128 stands for zero in the data rows.
Here are some points, each followed by its number:
145,123,200,130,147,52,164,165,108,116,118,113,112,142,132,114,129,137,165,101,148,124,203,96,153,159,106,79,127,141,208,200,68,77,138,115,121,107,165,131,100,99,92,171,177,119 0
158,107,190,135,150,40,144,145,92,126,114,120,122,148,123,120,154,140,167,98,142,130,202,97,182,161,100,88,122,143,188,195,68,172,137,111,107,107,171,139,99,101,91,177,169,118 1
163,114,178,133,136,51,130,141,110,127,121,110,131,151,123,116,137,146,156,109,153,118,203,96,169,157,104,95,125,135,198,196,77,159,131,203,108,200,171,139,105,104,96,82,164,121 2
150,123,183,127,147,50,138,145,101,130,116,114,124,166,108,124,133,142,168,103,143,114,207,96,177,162,101,93,118,130,203,203,72,147,132,205,113,107,170,129,105,94,97,162,151,115 3
157,113,174,125,141,39,129,145,96,129,127,108,122,160,112,121,125,143,175,110,140,127,217,97,176,159,116,96,122,137,202,205,70,147,126,110,115,111,187,138,109,91,105,179,165,114 4
155,113,174,125,144,56,127,150,94,120,125,106,112,167,117,139,137,138,169,102,142,126,212,94,164,156,109,98,124,133,187,194,69,158,128,114,115,116,184,135,109,90,94,170,162,217 5
143,122,173,126,143,54,126,143,96,121,147,113,140,159,119,130,153,134,154,103,150,123,208,95,156,159,110,87,136,139,194,195,66,160,125,121,118,109,191,140,102,99,96,171,174,211 6
147,104,177,126,144,34,130,144,86,122,169,99,111,135,129,146,154,128,163,97,136,111,213,96,181,175,105,182,140,117,180,202,153,138,110,126,125,108,186,151,99,106,105,179,153,116 7
153,113,173,116,160,38,121,137,93,116,162,113,119,143,125,134,152,138,179,94,142,111,214,96,175,80,109,181,133,118,170,200,64,138,110,129,139,114,175,144,103,101,107,82,172,118 8
156,105,173,128,159,33,116,129,94,118,159,106,116,138,125,139,142,123,172,95,148,119,222,90,185,75,104,182,132,103,162,195,155,127,113,123,139,117,182,144,90,102,110,83,163,114 9
149,104,170,115,145,38,124,132,84,116,159,102,119,154,109,143,159,129,166,105,137,116,205,94,176,80,105,170,142,101,190,206,70,141,105,121,139,117,180,149,87,115,113,85,152,119 10
136,119,165,116,155,38,109,130,90,107,149,102,130,143,115,161,169,137,163,106,144,111,123,88,185,166,107,160,141,105,184,205,65,127,103,124,133,114,178,149,82,115,112,175,146,212 11
129,101,170,84,113,35,180,131,77,171,111,124,75,107,195,169,73,107,169,78,148,105,175,118,114,146,134,128,90,136,164,152,102,92,154,116,113,128,176,128,103,148,124,155,102,190 12
113,97,186,80,84,29,207,131,78,134,143,128,76,95,214,128,75,93,157,59,150,104,145,141,117,152,120,148,117,131,140,147,110,122,123,170,115,117,138,117,105,133,142,109,148,153 13
109,94,204,89,83,33,192,120,79,138,146,110,77,94,204,112,78,94,148,66,139,116,132,163,113,144,141,153,105,127,136,160,97,125,115,174,114,120,156,127,121,138,157,109,161,156 14
112,87,174,92,88,41,223,118,82,126,135,121,71,106,193,108,83,94,141,72,161,104,189,119,100,132,157,158,122,120,126,192,94,145,147,123,154,137,135,121,126,143,121,132,158,140 15
111,90,149,98,91,47,242,129,87,105,160,123,77,105,190,96,76,97,130,75,145,104,166,166,154,134,134,118,117,131,136,130,101,95,160,127,123,140,173,122,79,141,101,141,166,120 16
111,87,137,105,90,46,244,129,81,105,150,119,80,105,196,85,66,98,127,74,155,106,123,156,169,146,137,109,120,150,144,179,136,112,120,121,168,119,152,114,106,126,156,135,116,121 17
108,89,125,99,90,53,255,135,81,110,143,103,80,101,168,83,65,97,123,73,128,99,135,152,128,151,131,147,111,153,147,146,131,102,162,141,126,162,140,110,136,120,144,128,123,173 18
106,88,130,99,93,52,255,131,82,104,155,100,80,100,173,85,66,98,123,74,123,95,165,145,138,106,127,141,112,141,143,142,128,104,159,145,125,159,142,103,108,135,146,125,123,168 19
108,91,126,93,95,54,255,138,83,99,164,98,79,102,157,86,67,99,123,76,120,95,175,143,144,110,129,146,128,138,143,136,98,143,117,145,134,121,147,104,97,133,127,125,121,123 20
110,89,131,92,97,50,255,138,81,105,181,101,77,101,153,88,65,98,125,74,128,93,126,159,150,112,120,132,139,131,144,130,101,141,156,146,131,122,157,108,88,145,125,128,107,121 21
110,89,138,101,99,47,242,142,81,103,172,100,77,104,179,100,66,94,127,74,129,94,181,161,147,99,140,139,120,135,149,137,98,126,160,154,128,134,143,114,120,138,141,110,113,175 22
109,90,136,100,98,45,235,141,77,111,191,102,75,104,178,99,66,93,134,72,125,93,173,151,142,96,131,132,116,131,144,142,92,131,159,157,126,132,140,112,129,136,149,119,110,174 23
108,88,131,99,95,48,246,144,79,111,175,98,77,103,179,99,63,94,132,73,126,94,124,152,131,107,132,131,125,132,144,141,96,143,157,158,133,127,138,108,77,141,140,121,109,172 24
111,89,131,101,98,53,251,151,83,113,178,98,79,104,174,97,67,98,129,74,128,96,128,155,139,111,125,137,127,136,153,137,100,145,153,169,127,129,145,105,80,146,135,111,107,173 25
107,88,132,100,101,48,249,140,78,109,195,94,77,104,160,97,65,95,129,73,121,92,135,156,146,114,125,134,133,129,148,138,97,147,152,164,133,125,145,106,131,148,137,120,109,175 26
107,87,136,96,93,39,242,135,76,128,168,105,73,106,190,96,60,93,135,69,122,93,126,146,143,103,148,141,126,125,153,141,95,121,163,154,117,129,148,113,128,151,143,118,109,119 27
108,92,138,101,101,46,214,150,81,137,168,104,78,113,191,107,63,100,139,75,135,98,183,149,153,144,152,100,101,126,150,143,155,103,169,148,131,130,149,110,73,140,147,103,162,167 28
110,92,146,98,103,48,224,151,82,132,162,103,78,117,195,98,64,102,140,71,134,103,172,147,155,147,143,111,96,129,149,144,148,108,166,149,123,123,159,105,74,132,157,156,159,161 29
116,87,182,107,102,37,208,172,78,114,150,113,83,106,187,111,61,98,154,74,142,110,170,151,105,135,143,121,91,111,144,142,142,96,143,160,118,169,164,120,78,142,161,114,132,121 30
118,94,191,100,95,35,193,163,79,122,150,109,86,107,194,117,64,99,167,76,138,109,176,148,108,141,137,119,90,111,135,143,139,149,142,153,124,169,179,128,72,146,94,117,130,132 31
118,87,196,98,99,35,192,159,77,115,148,116,83,104,209,127,66,107,166,82,152,110,180,160,114,139,145,124,96,108,132,140,135,146,143,145,122,173,117,132,70,149,101,124,124,127 32
119,92,192,101,94,34,198,148,78,110,168,113,87,101,198,122,65,106,168,78,143,111,182,150,114,139,141,118,95,107,130,136,141,150,144,145,128,180,116,126,72,145,99,116,132,133 33
126,89,200,98,91,30,195,146,81,110,153,122,84,99,193,124,71,102,168,74,154,114,174,156,115,148,133,122,93,108,132,135,138,130,133,148,121,179,122,123,63,138,101,119,123,130 34
127,84,213,100,91,34,188,155,88,130,135,125,82,104,180,129,80,108,164,73,150,117,144,162,140,138,136,155,86,111,134,205,144,129,141,134,131,200,135,131,126,145,103,119,115,142 35
121,90,212,92,91,34,206,166,84,122,134,116,81,100,190,111,72,108,172,84,153,117,154,156,122,140,142,151,152,118,141,136,132,140,130,138,122,181,122,125,62,135,103,116,131,135 36
128,91,202,102,96,35,197,156,81,119,150,121,86,102,209,118,73,104,167,71,147,121,163,157,112,145,148,139,155,118,141,141,146,142,128,141,124,180,124,130,62,141,104,105,124,130 37
125,103,205,91,93,30,203,163,78,117,139,121,83,100,203,135,68,105,171,73,145,109,177,133,133,144,123,134,89,115,148,145,144,129,132,142,116,177,126,133,132,137,101,95,118,128 38
119,98,196,96,97,27,196,167,81,121,145,122,80,102,190,137,60,108,174,71,142,111,191,133,131,157,123,127,93,110,139,143,148,133,126,144,113,175,131,128,114,148,100,98,120,128 39
122,95,196,96,95,30,206,158,80,119,150,113,87,104,179,127,58,104,183,71,136,114,185,134,123,161,132,128,96,109,144,150,151,135,128,151,110,174,129,120,118,142,101,95,122,125 40
122,100,209,90,94,30,197,169,80,121,151,115,83,100,186,143,64,107,173,71,135,111,191,135,123,153,127,138,94,113,142,147,138,131,129,146,114,166,126,124,113,150,103,96,121,130 41
126,98,208,90,94,28,195,149,81,119,147,110,85,102,196,144,65,99,173,73,149,110,191,138,125,155,126,126,92,100,134,150,143,131,127,143,117,165,132,127,113,140,111,99,116,124 42
126,101,194,87,106,34,191,154,76,124,136,119,82,99,212,157,71,104,169,79,131,105,196,131,132,159,120,119,95,104,143,139,147,122,131,139,114,175,118,128,103,153,97,104,116,121 43
127,96,209,92,101,34,187,159,83,122,129,119,89,96,195,150,74,105,170,75,136,108,198,133,134,164,125,122,93,109,138,141,144,119,129,150,116,185,123,134,113,150,94,99,109,128 44
124,97,203,87,101,31,189,162,74,115,153,120,85,97,193,150,68,100,173,77,131,107,134,123,138,87,115,121,98,103,136,142,79,129,123,149,116,184,127,132,109,153,101,100,112,132 45
124,102,190,90,110,29,167,167,77,124,146,117,88,100,179,184,75,98,179,81,133,99,136,123,130,88,122,106,98,108,148,144,76,141,131,150,111,178,181,133,96,149,95,99,108,129 46
127,102,201,91,114,30,170,173,80,126,138,123,89,104,170,178,75,105,180,87,137,104,129,129,127,89,124,110,97,111,146,143,79,127,129,151,113,187,187,123,93,161,94,97,109,129 47
127,99,197,90,106,31,187,168,81,129,136,113,91,103,178,175,73,104,175,80,143,106,132,123,131,90,120,101,105,114,146,141,79,123,133,151,111,178,188,127,98,154,96,102,108,127 48
123,100,196,89,108,32,174,163,77,123,147,123,89,100,172,183,73,101,175,81,140,104,126,124,128,162,127,109,100,105,147,147,83,125,126,151,115,186,188,132,98,155,101,98,101,131 49
123,103,194,86,105,29,168,147,77,127,140,112,84,101,176,174,74,102,184,83,139,106,124,132,129,171,131,113,95,108,145,142,82,128,123,149,115,188,190,129,98,154,93,101,107,130 50
126,93,179,88,131,28,136,174,73,130,121,116,87,103,161,206,74,105,192,88,127,106,131,127,130,163,131,104,81,105,160,144,151,111,130,164,120,108,171,140,99,172,91,158,164,121 51
130,101,186,86,120,30,141,181,79,132,113,125,94,101,173,211,81,98,183,91,131,103,125,123,135,162,143,104,82,103,155,139,154,118,126,169,117,110,161,140,99,80,96,91,163,125 52
175,122,184,82,103,118,161,126,100,90,46,140,121,161,110,145,59,104,152,97,152,197,187,108,159,97,169,130,142,110,147,157,153,131,177,171,121,130,156,84,120,123,91,104,168,190 53
192,119,146,96,88,160,148,117,170,86,56,100,86,143,108,125,56,127,147,90,150,192,184,157,127,155,133,101,149,128,172,185,117,130,164,188,167,139,159,122,67,145,130,107,141,159 54
199,120,145,83,89,174,125,148,149,92,50,93,77,129,82,101,53,141,136,77,136,206,160,102,118,130,143,132,135,133,132,169,87,118,165,169,133,119,178,114,82,95,126,102,154,132 55
211,112,158,87,99,169,132,149,150,102,45,104,85,125,93,105,55,147,140,86,129,189,164,100,129,139,150,96,148,141,118,182,141,147,111,182,186,113,148,118,70,104,135,109,142,153 56
218,120,161,88,99,152,116,169,143,133,46,116,91,130,90,112,65,145,145,91,122,179,163,111,135,141,151,94,145,129,177,188,79,160,113,172,117,175,144,127,66,109,142,120,139,168 57
203,105,152,86,96,151,113,163,160,128,42,128,92,120,91,123,61,150,155,115,136,178,153,100,133,129,142,89,125,134,186,194,80,84,123,168,118,109,141,116,66,112,162,133,135,181 58
198,114,154,89,95,148,123,150,160,124,39,124,85,136,87,125,57,157,168,109,134,180,163,166,121,125,160,163,136,124,172,199,87,152,111,162,125,113,135,115,71,102,167,132,145,177 59
200,117,148,84,104,155,118,159,128,116,35,132,88,151,98,127,62,136,160,123,135,187,171,96,114,131,157,142,142,129,166,212,87,149,105,164,131,117,135,137,65,109,101,148,131,186 60
212,111,157,85,97,133,99,136,154,76,40,140,117,122,87,123,73,151,167,139,132,179,172,101,141,121,159,156,133,98,150,197,142,153,176,172,140,171,149,155,79,114,90,105,110,121 61
182,113,128,90,89,228,91,115,171,70,44,143,121,120,68,87,106,142,169,120,123,111,170,159,138,139,169,99,157,132,182,145,106,93,134,145,149,119,141,127,60,137,95,139,141,134 62
164,114,133,90,91,232,99,109,192,66,41,137,125,136,74,85,91,145,171,142,116,107,122,159,134,138,170,164,84,127,180,153,106,98,142,149,149,122,148,115,125,151,88,131,157,135 63
171,112,131,89,91,234,95,114,163,61,45,144,120,131,64,101,101,149,168,141,120,116,190,156,134,145,160,171,88,118,174,146,106,84,137,146,149,119,152,124,142,148,95,127,143,140 64
186,106,130,95,91,214,102,112,177,61,40,145,120,125,62,93,107,149,165,135,116,108,186,158,137,150,160,156,85,118,177,147,107,88,136,163,151,120,155,134,134,152,89,136,145,130 65
185,112,138,90,84,207,105,111,165,63,38,154,124,137,75,88,105,141,161,125,129,114,210,159,135,160,156,151,83,126,167,148,94,88,145,153,147,118,159,125,136,135,174,133,154,134 66
Which five points above are nearest to each new point? Their numbers follow each, nearest first.
140,102,168,119,131,35,136,136,83,96,198,119,121,131,120,128,172,132,150,97,145,96,187,106,184,81,98,177,146,116,150,180,145,146,187,135,148,194,183,159,102,108,112,108,168,131 9 8 10 7 2
150,142,154,93,111,145,155,118,114,116,55,182,158,121,82,112,128,130,187,96,142,118,225,109,111,139,93,180,88,163,152,183,145,134,138,175,190,120,165,148,73,110,161,158,85,139 66 61 60 65 59
152,119,157,117,153,63,82,119,90,84,126,96,147,126,84,137,237,153,165,130,117,95,197,157,98,165,91,115,122,162,134,179,145,113,162,130,112,193,173,84,94,136,142,166,127,129 7 1 6 2 4
125,98,136,117,149,43,90,113,83,78,238,88,123,116,84,129,203,130,142,107,110,86,173,154,166,118,93,147,141,115,171,171,133,141,158,151,122,112,165,160,79,142,121,96,126,124 10 9 8 7 11
195,123,141,111,98,181,101,109,167,78,38,121,129,201,71,73,116,158,128,99,130,144,124,151,151,91,105,88,156,108,158,161,106,143,164,149,115,115,152,84,54,146,94,152,152,123 62 54 55 63 57
177,119,170,103,156,49,90,130,91,86,103,108,143,126,90,154,203,149,176,110,130,109,188,176,101,156,95,106,127,115,168,189,150,113,180,124,127,190,167,157,87,114,137,85,126,134 2 10 9 8 7
159,110,148,115,158,65,86,118,98,76,121,101,163,127,82,138,232,150,162,146,111,90,205,145,110,163,153,111,118,153,125,160,125,121,164,138,183,193,174,86,97,133,126,89,113,133 2 10 8 9 6
148,117,175,125,128,58,184,140,102,129,131,108,112,179,147,124,93,123,164,79,151,123,125,177,155,81,108,147,145,151,129,228,93,76,130,125,110,122,171,140,96,86,185,159,96,198 12 17 23 22 14
137,106,159,134,131,26,129,144,89,113,221,120,98,129,145,106,114,123,155,85,132,99,202,174,173,96,98,149,134,104,156,184,131,79,112,130,121,191,168,136,115,104,102,93,94,122 9 8 10 35 39
168,130,193,118,123,66,185,158,106,137,92,115,112,160,134,107,94,130,159,75,163,121,153,101,139,143,103,109,122,168,124,195,77,79,130,210,119,115,172,122,122,81,93,174,109,191 3 0 5 6 12
167,131,166,115,130,63,123,140,115,115,89,126,135,149,104,118,176,139,157,112,140,118,162,179,193,142,93,118,110,128,198,192,69,115,125,197,105,218,175,151,104,102,107,91,157,132 2 3 10 1 4
119,104,136,125,163,43,91,122,83,79,247,88,129,126,91,132,170,122,148,106,111,91,168,168,166,128,91,147,134,114,174,165,137,150,146,153,124,176,173,164,92,155,112,103,124,126 10 9 7 8 11
146,108,177,130,151,33,105,142,90,93,171,105,126,153,111,120,154,143,169,116,144,111,213,177,191,158,102,86,127,103,157,181,128,147,108,126,127,191,192,156,113,112,109,92,157,120 2 10 9 4 8
146,114,184,139,152,43,118,153,84,107,157,111,133,143,110,119,140,150,171,110,133,111,207,186,193,170,106,85,106,102,160,202,131,151,105,132,115,189,181,146,114,113,104,85,148,116 2 4 1 3 7
145,99,181,117,111,28,115,130,82,117,199,116,101,137,153,130,175,127,154,89,136,111,167,101,97,174,94,88,145,104,148,193,137,116,186,196,129,111,122,154,92,102,138,89,173,140 2 3 7 52 9
158,120,178,105,161,61,92,138,93,97,117,102,126,135,89,164,199,138,172,127,126,110,194,167,98,161,95,105,125,109,182,189,149,124,181,128,128,202,171,167,82,113,129,88,127,124 2 10 9 7 4
120,97,137,123,160,48,90,119,85,79,243,89,128,125,89,124,182,120,146,111,104,86,173,155,158,121,92,147,137,115,173,169,129,144,152,153,124,187,171,155,87,158,122,102,124,133 10 9 8 7 2
172,118,146,121,120,111,95,119,125,81,54,119,155,147,81,126,196,164,165,116,123,129,141,152,176,119,87,154,84,111,194,184,71,106,192,190,159,111,167,81,107,91,116,149,140,129 3 65 66 64 63
158,124,185,136,117,78,196,167,134,128,75,108,101,158,120,89,89,133,156,91,149,131,127,106,139,104,104,131,97,108,159,182,157,103,158,188,193,185,159,107,59,159,157,176,118,177 30 35 54 29 31
141,103,168,139,145,22,123,126,87,96,204,117,102,145,131,125,158,128,156,90,156,116,180,100,181,169,99,166,148,108,178,198,151,150,111,115,147,117,192,142,121,100,117,97,178,130 7 9 10 8 11
157,117,177,100,153,51,99,128,85,85,145,103,146,118,89,139,189,136,172,133,130,113,199,171,108,179,100,92,127,103,174,186,142,123,165,128,134,196,175,74,86,114,121,97,139,127 2 4 7 10 6
141,110,142,118,188,71,96,105,75,65,167,88,150,126,85,116,201,127,158,116,130,96,163,170,143,98,92,155,146,147,117,175,154,87,151,159,127,193,155,94,84,148,122,102,120,203 9 11 10 8 7
152,125,182,125,125,56,176,158,109,125,111,113,110,161,132,98,102,129,156,69,165,121,159,96,142,144,101,104,142,172,127,200,82,78,134,205,121,115,172,133,132,75,83,94,116,200 3 0 2 5 6
149,113,189,118,161,42,144,140,82,77,151,105,152,127,97,165,129,133,175,121,152,115,147,100,173,88,107,149,153,120,172,202,153,155,193,148,164,201,155,170,113,112,96,101,141,114 9 10 8 2 7
134,117,170,114,160,40,175,133,87,120,193,104,120,136,129,129,104,109,161,79,149,102,159,98,142,101,106,124,84,139,198,214,83,104,105,144,142,113,154,152,87,109,105,86,92,181 10 8 9 46 11
134,95,166,120,135,30,117,130,82,96,242,111,107,127,130,133,170,113,155,113,137,93,200,106,98,103,92,142,152,92,127,178,141,128,190,135,140,111,190,142,111,119,120,110,151,145 9 10 8 7 6
136,103,167,152,127,30,120,142,84,114,219,117,116,127,139,112,128,132,151,84,137,98,186,182,178,91,95,146,141,118,158,187,131,146,115,134,123,208,174,145,120,102,121,90,88,116 9 10 8 35 2
159,108,174,125,161,44,106,139,90,97,166,109,127,141,117,138,184,151,159,119,138,110,198,187,91,182,99,84,121,98,157,182,142,129,106,121,133,206,187,155,93,102,113,95,146,128 2 7 6 10 4
135,98,162,154,134,29,143,142,86,106,240,102,109,127,148,115,118,120,158,83,134,98,131,182,171,95,99,153,137,113,160,195,135,89,117,143,120,184,169,129,115,112,110,88,100,121 35 9 45 10 46
159,117,172,105,157,48,86,128,90,82,124,105,148,124,89,146,192,149,175,124,131,115,205,182,100,164,98,101,123,103,170,190,140,119,179,134,127,192,160,168,92,113,128,98,122,128 2 10 7 9 4
129,106,144,123,166,45,87,122,82,76,213,97,137,122,84,124,198,116,148,118,105,92,168,161,95,112,91,152,132,133,187,171,135,134,153,150,114,184,183,90,89,138,110,93,126,129 10 9 8 7 2
125,99,133,119,161,46,93,125,84,79,231,94,136,120,86,135,209,130,153,117,110,90,161,156,98,109,90,150,134,125,181,167,135,130,160,148,121,184,164,95,83,142,122,99,131,130 10 9 8 7 2
153,115,145,116,166,52,82,118,94,88,124,97,146,139,81,146,233,142,162,131,115,95,121,163,176,154,97,113,105,163,148,172,137,123,164,135,111,205,174,80,80,135,125,86,126,127 2 11 10 9 8
139,92,175,118,119,17,141,137,74,103,185,145,86,137,160,119,162,117,161,103,157,109,142,122,90,170,96,83,140,151,170,171,168,142,125,198,157,136,169,156,115,75,106,113,94,142 31 34 40 37 42
146,100,189,124,135,28,118,133,85,96,216,126,116,135,121,114,171,122,156,97,150,106,187,103,188,167,95,78,140,105,153,189,143,143,119,115,138,104,175,163,110,101,112,102,165,129 7 9 10 1 6
154,123,182,124,114,55,182,149,116,132,113,114,109,159,136,110,94,121,151,91,166,132,170,91,124,139,103,100,134,170,129,217,83,91,134,209,133,114,160,139,123,75,96,97,112,209 3 5 2 0 6
163,104,205,144,101,79,171,143,130,124,75,126,98,157,130,75,114,141,148,93,170,140,179,112,148,77,113,170,73,113,138,197,148,153,150,175,108,198,169,116,70,158,126,109,107,114 35 2 31 61 30
162,119,173,133,144,71,106,120,113,118,98,129,131,134,114,146,169,134,165,102,134,121,164,178,181,141,99,112,121,123,194,187,69,115,195,212,195,107,179,155,91,105,117,172,150,120 3 1 4 0 2
143,103,158,120,147,29,121,150,83,93,243,100,115,137,123,132,141,124,157,97,122,88,139,96,159,98,96,136,139,93,156,185,151,159,191,149,132,115,184,132,92,124,100,93,158,115 9 10 8 7 11
181,113,165,134,101,96,120,139,129,121,60,135,123,141,112,97,139,157,149,100,155,156,169,92,177,92,108,174,72,105,128,187,160,120,146,160,197,195,177,120,56,162,147,83,164,119 61 9 56 2 54
151,98,177,124,117,34,129,116,91,97,199,119,113,132,129,123,190,132,169,97,145,122,175,94,88,169,100,94,143,103,155,191,164,126,186,116,132,108,201,158,94,104,126,108,168,132 7 9 6 1 10
130,109,178,122,151,23,137,140,76,81,227,105,133,136,123,113,127,120,162,94,144,93,131,106,158,96,92,148,156,107,148,186,151,76,195,139,157,108,164,142,102,117,109,113,169,124 9 8 10 7 11
197,122,142,98,99,175,87,102,173,63,37,118,139,197,59,81,129,143,130,109,115,143,120,145,158,165,107,97,153,172,147,169,106,117,135,150,124,118,173,90,117,76,109,164,134,128 62 63 65 66 55
173,135,162,112,125,149,126,110,134,101,54,119,142,181,55,72,144,153,146,92,142,154,164,184,156,127,98,154,106,138,127,165,113,169,149,186,150,118,152,72,102,111,183,170,167,201 59 66 54 56 55
147,118,190,97,97,29,118,126,101,97,136,122,101,115,123,147,211,111,163,84,148,109,140,108,93,140,105,116,128,135,183,205,91,105,162,190,148,136,115,152,88,102,152,112,186,146 2 3 11 10 0
174,105,165,112,145,57,92,135,85,81,112,113,156,122,93,154,205,146,165,133,136,107,200,173,109,151,94,110,111,105,169,180,136,106,184,127,125,197,176,173,93,115,123,94,120,129 2 10 9 8 7
162,110,165,105,162,51,103,120,92,104,159,100,119,137,101,164,191,136,169,117,141,101,214,156,173,176,99,95,146,111,167,198,147,120,179,125,144,113,170,163,77,107,139,166,140,116 7 4 1 3 6
176,130,154,122,141,108,89,119,146,75,55,119,152,158,81,118,195,154,163,151,130,111,170,159,188,122,96,153,95,113,177,181,82,121,109,199,168,105,169,78,94,106,114,168,130,129 3 65 66 64 4
140,106,168,130,144,39,138,138,88,102,217,104,124,136,129,118,145,123,153,105,152,107,210,109,175,85,91,159,145,109,150,190,144,165,186,141,142,188,178,141,116,106,108,110,166,119 9 8 10 7 2
153,111,173,127,137,43,99,128,86,84,176,114,136,125,101,141,187,144,170,108,129,104,203,174,105,165,94,89,124,174,142,185,151,120,172,129,134,200,188,152,90,127,114,106,138,131 2 7 6 4 1
154,128,177,141,147,41,175,141,87,142,150,106,125,148,128,141,106,123,164,79,157,132,133,94,154,86,114,132,163,129,114,221,104,76,121,113,106,117,175,154,82,90,88,170,89,201 11 5 6 0 12
127,99,137,119,159,49,93,116,81,82,250,90,141,123,92,126,180,124,141,105,107,89,170,163,163,128,93,132,138,123,173,171,133,150,149,151,123,184,172,154,89,152,122,102,125,128 10 9 7 8 2
154,132,157,113,182,105,118,111,88,86,111,106,173,132,88,103,161,140,151,106,149,134,203,178,146,169,98,98,148,116,173,175,90,91,181,139,189,195,143,93,90,124,106,98,154,194 2 6 5 0 3
158,116,168,102,166,49,92,126,100,88,121,110,133,126,86,168,180,136,162,137,132,113,198,192,93,160,97,98,129,116,172,193,151,116,165,122,130,213,166,158,97,114,130,86,125,128 2 10 9 7 4
122,107,155,123,142,33,138,142,90,113,245,110,104,141,130,108,127,117,156,88,134,96,142,95,166,98,97,152,162,108,159,192,140,84,112,139,129,198,180,137,99,112,100,98,99,121 9 10 8 7 46
142,101,194,146,150,41,114,125,96,89,182,107,119,150,113,118,155,143,162,96,132,103,130,179,187,180,101,162,124,90,153,204,149,167,106,133,118,186,186,138,99,108,93,98,158,121 7 9 2 10 8
135,112,176,135,143,33,143,127,79,90,201,101,122,134,124,132,159,118,152,89,145,101,203,98,163,87,92,155,156,108,150,197,159,156,200,135,142,107,173,152,103,110,105,108,149,122 9 10 8 7 1
158,114,172,120,151,49,100,136,94,76,140,107,145,123,97,147,179,149,174,127,139,106,224,183,96,153,110,85,134,100,164,185,147,132,179,130,139,193,172,159,92,117,128,99,137,129 2 9 10 4 7
150,114,177,103,191,56,134,136,85,88,161,94,128,125,113,153,135,124,174,140,148,115,151,95,168,86,112,132,163,116,172,195,163,161,166,149,171,196,159,167,91,121,113,111,139,207 9 10 11 8 5
174,114,183,121,88,70,172,148,129,129,65,149,98,153,129,84,108,161,164,92,174,139,186,95,148,94,108,162,86,104,127,189,158,150,156,165,108,187,179,114,67,145,121,94,106,132 61 35 2 31 53
143,107,168,120,146,21,130,135,88,98,202,104,120,130,132,112,152,117,164,98,159,98,191,104,172,83,88,159,162,111,146,184,159,151,196,137,150,107,174,146,106,113,106,106,169,124 9 8 10 7 1
167,116,176,105,148,60,85,128,101,91,129,118,140,133,100,151,200,140,171,127,132,106,199,177,103,156,91,97,126,116,166,192,152,111,189,121,125,197,171,172,86,108,136,88,130,125 2 9 10 7 8
155,108,175,153,152,52,102,145,94,106,137,112,126,150,102,124,161,152,182,112,140,104,224,180,160,159,107,90,114,104,161,200,129,150,103,130,114,203,188,139,116,108,121,83,153,119 2 4 10 9 8
198,117,137,104,91,195,83,97,158,61,35,115,146,184,57,93,125,149,133,131,114,147,124,138,164,171,102,91,150,170,150,166,105,108,134,162,119,113,161,94,120,82,122,153,127,121 62 66 65 63 64
124,94,137,125,158,38,88,120,79,75,227,91,135,119,93,122,189,122,145,116,113,82,167,144,101,117,159,143,133,126,182,167,122,137,161,166,125,183,166,84,88,150,121,98,130,131 10 8 9 2 7
195,131,151,133,135,104,96,122,141,78,119,82,139,178,79,103,157,181,146,111,124,127,198,138,157,152,84,155,84,93,174,160,155,109,172,117,169,194,186,145,95,103,89,152,141,184 5 6 7 2 4
155,121,171,112,174,59,94,142,95,86,124,111,133,123,104,147,193,134,176,131,130,111,208,184,88,158,95,91,127,108,174,184,138,136,184,148,132,191,174,170,90,117,122,94,129,125 2 10 3 1 9
123,112,137,113,164,45,87,114,82,76,234,90,134,121,86,122,177,121,144,110,111,84,170,161,159,127,90,145,130,115,173,169,134,160,149,148,122,184,166,85,83,150,114,98,121,127 10 9 8 7 2
131,97,156,142,125,28,137,152,83,118,231,110,118,132,140,102,122,125,155,90,140,99,204,93,165,98,94,152,154,115,149,186,139,158,118,135,124,194,175,130,124,106,110,92,92,124 9 10 8 7 2
132,116,157,108,183,49,141,134,81,128,168,94,129,129,122,135,113,116,165,96,153,114,149,90,138,87,113,133,74,128,199,215,76,79,104,144,154,120,152,146,87,107,107,182,165,185 11 0 6 5 8
126,102,139,117,160,48,90,115,81,81,239,90,139,123,88,113,185,123,141,113,106,88,175,152,155,125,94,151,144,114,182,172,123,151,147,152,120,175,170,88,90,161,120,101,128,127 10 8 9 7 2
129,112,166,125,142,32,135,138,80,103,244,106,108,133,122,117,124,115,147,93,130,88,134,98,163,99,92,137,148,103,154,193,149,156,106,140,134,115,169,143,103,112,99,98,176,200 9 10 8 11 7
152,123,190,105,125,48,109,129,85,120,133,132,110,128,126,183,162,126,178,105,136,104,156,96,96,158,93,108,145,131,173,193,81,106,177,189,136,187,189,150,79,97,147,96,163,148 2 3 49 10 6
134,102,140,125,169,50,90,125,89,78,225,90,139,128,88,129,195,129,139,115,104,92,160,161,156,115,92,144,143,129,191,172,136,158,170,143,117,182,169,86,86,152,123,102,129,127 10 9 8 7 2
188,143,149,106,121,120,85,132,158,88,53,118,155,131,60,102,194,182,159,130,129,133,121,160,90,112,85,90,80,137,118,162,152,113,103,182,166,191,178,78,111,104,118,173,135,127 65 62 63 66 61
159,132,160,120,146,70,92,122,103,94,88,120,135,131,101,148,193,145,173,128,131,121,166,172,107,132,95,112,113,119,188,187,69,100,187,195,194,110,175,79,91,108,123,177,136,131 3 0 4 1 6
159,107,172,120,146,44,103,132,85,93,151,116,139,141,105,138,168,146,167,125,132,100,196,185,192,172,102,87,119,103,164,192,144,130,107,123,130,204,190,149,108,100,111,91,148,126 2 7 9 4 10
141,113,147,115,192,68,89,107,81,65,173,91,158,129,74,135,190,127,145,127,124,99,167,158,147,106,90,153,149,146,116,173,152,83,158,164,128,192,149,91,85,156,127,95,120,196 9 10 11 8 2
119,105,139,128,174,43,84,122,83,78,201,94,135,124,76,131,202,130,136,124,111,88,162,162,173,117,95,157,133,129,181,174,134,147,158,142,111,184,171,83,82,141,123,97,123,126 10 9 8 7 2
141,125,176,123,154,43,184,146,105,118,142,106,124,162,136,133,105,114,163,82,154,127,132,90,149,85,109,132,156,140,112,235,97,83,125,118,112,122,173,153,89,101,81,174,92,198 11 5 6 0 12
171,129,157,115,122,141,134,118,151,104,41,120,151,177,67,82,152,157,144,95,143,167,147,191,149,130,98,135,112,143,135,177,106,151,149,172,160,116,156,69,114,91,172,182,158,210 59 66 54 56 58
143,117,182,114,178,47,139,141,82,81,161,98,150,121,124,149,124,129,168,111,167,117,154,99,162,87,107,131,167,124,167,189,148,79,186,153,151,194,157,144,103,114,98,100,147,203 9 10 8 11 2
